Questions about the table below. Indices start at 0.
1) Give the bottom entry of the column that holds the smallest entry.
2) Give the entry at row 0, column 0.
3) Give the entry just right of -0.40.
4) Give the entry just right of 0.33.
5) Give the entry in row 1 and column 0.
6) Give the entry in row 0 and column 2.
7) Give the maximum.
8) Give the entry in row 0 and column 1.
-0.54,-0.60,-0.02,1.18,-0.41,0.04,-1.11,0.63,-0.60,-0.82,0.66,-0.20,-0.02,-0.24,-0.55,-0.61
-1.33,-0.65,-0.62,0.79,-2.68,-0.45,-1.10,-1.00,-1.40,-0.71,3.01,-0.67,-1.29,0.53,-0.50,-1.96
0.58,-0.03,-0.01,1.52,1.36,-0.01,-0.17,1.42,0.30,-0.87,-1.46,0.37,0.42,-0.04,-0.72,0.97
-0.93,-0.64,-0.60,0.80,-0.31,-0.50,-0.61,-0.28,-1.23,-0.62,1.00,-0.37,-1.02,0.18,-0.57,-0.24
-0.49,-0.86,-0.37,0.72,0.13,-0.02,-0.97,-0.15,-0.85,-0.56,0.39,0.30,-0.03,0.13,-0.36,0.41
1.27,0.37,1.03,0.47,0.99,-0.30,-0.03,1.58,0.63,-0.69,-1.28,0.69,0.29,0.06,0.33,0.52
-0.61,-1.31,-0.92,1.31,0.45,-0.13,-0.05,-0.11,-1.18,-0.63,-0.08,-0.42,-0.51,0.11,-1.02,0.85
0.34,0.47,1.06,0.49,-0.58,-0.06,-0.73,0.77,0.32,-0.76,0.82,0.09,-0.16,0.05,-0.04,-1.00
1.42,0.67,0.70,0.24,1.71,0.04,0.38,0.93,0.12,0.16,-1.90,1.21,0.49,0.65,0.61,1.79
0.94,1.48,1.38,-0.43,-0.13,-0.14,-0.19,0.72,0.47,-0.25,0.29,0.58,0.52,0.53,0.44,-0.74
-0.16,-0.22,-0.03,1.04,-0.89,0.01,-0.91,0.31,-0.18,-0.85,0.80,-0.08,-0.08,-0.02,-0.68,-1.42
-0.17,-0.04,-0.22,0.11,-0.67,-0.09,-0.54,-0.05,-0.99,-0.29,0.96,-0.03,-0.54,0.41,-0.16,-0.05
0.47,0.26,0.45,0.55,-0.55,-0.33,-0.82,0.23,-0.40,-0.14,0.97,-0.20,-0.80,0.52,0.31,-0.09
1.00,1.12,1.60,0.16,-0.02,0.45,-0.51,0.56,0.27,-0.59,0.29,0.37,0.01,0.46,0.39,-1.06
1) -0.02
2) -0.54
3) -0.14
4) 0.52
5) -1.33
6) -0.02
7) 3.01
8) -0.60

Read these off the row that follows.
1) Find the entry just right of -6.
2) Find the entry just left of -6.
3) Find the entry just right of 19.
[ 19  -6 -41  45 -30  12]
1) -41
2) 19
3) -6

X =
array([[   8.38,   -5.36,  -63.48,  -31.62,   -1.62,   29.29,   36.02,
          41.80,  -11.62,   41.65,  -14.36,   -7.00,   51.87,  148.56],
       [ -68.73,  -51.68,  -86.64,  -56.80,  -76.55,  -94.71,  -16.29,
        -108.47,  -58.38,  -39.81,  -74.28,  -39.59,    9.66,  -31.69],
       [ -25.85,   19.53, -127.34, -132.27,  -39.60,  -28.06,  -54.82,
         -32.80,  -76.75,  -31.02,  -30.61,  -33.05, -165.34,   37.33],
       [ -93.66,  -56.77, -194.22, -115.44, -121.06,  -71.81,  -91.55,
         -89.80,  -68.98,  -81.36,  -99.84,  -30.26,  -21.63,  -40.77],
       [ -64.58,  -36.35, -177.87,  -10.07,  -80.88,  -49.19,  -23.62,
         -73.22,  -69.92,  -54.60,  -98.42,  -27.03,   39.15,  -69.44],
       [ -67.40,  -60.30,  -49.71, -130.02,  -32.85,  -73.36,  -73.41,
         -41.78,  -38.63,  -65.62,  -14.46,  -29.06,  -86.52,   20.31],
       [  35.81,   -3.96,  192.56,   20.17,   91.57,   13.68,  -10.93,
          57.93,  -11.88,   26.66,  129.87,  -85.30, -104.07,   95.61]])
The entry just right of -121.06: -71.81
The entry just left of 95.61: -104.07
Find the entry just left of -80.88.
-10.07
The entry just right of -49.71 is -130.02
The entry just right of -10.93 -> 57.93
The entry just right of -11.62 is 41.65
The entry just left of -73.41 -> -73.36
Find the entry just right of -68.98.
-81.36
The entry just right of -73.36: -73.41
Find the entry just left of -76.55.
-56.80
Find the minimum.
-194.22
Find the entry just right of -60.30.
-49.71
Find the entry just right of -14.46.
-29.06

Questions about the matrix below. Indices start at 0.
1) Which number is the entry at row 0, column 0?
2) Which number is the top entry of the column that holds the largest entry?
3) Which number is the entry directly below the centre entry?
4) Which number is the entry at row 1, column 0?
5) Which number is the entry in the bottom-right corner?
6) Which number is the entry at row 0, column 2?
7) Which number is the entry in row 2 and column 1?
8) Which number is the entry in the bottom-left corner?
[[ 12 -11  17  14  -8 -15  -4]
 [ -9   7  -1  -3   2   4   1]
 [ 11  -9  17  14  -8 -16  -3]
 [ 10 -10   3   2  -5  -4  -2]
 [-40  25 -29 -40  20  38  -9]
 [ 13 -12  12   9  -8 -12  -3]
 [ 18 -16  22  16 -10 -15  -7]
 [-39  21 -44 -55  22  51 -10]
 [  7  -4  18  15  -7 -16  -3]
 [ 11 -12   3   1  -5  -3  -3]
 [ 16 -13  27  20 -10 -21  -5]
 [ -8   5  -4  -9   5  10  -8]
 [-35  18 -30 -44  20  43 -14]]
1) 12
2) -15
3) -55
4) -9
5) -14
6) 17
7) -9
8) -35
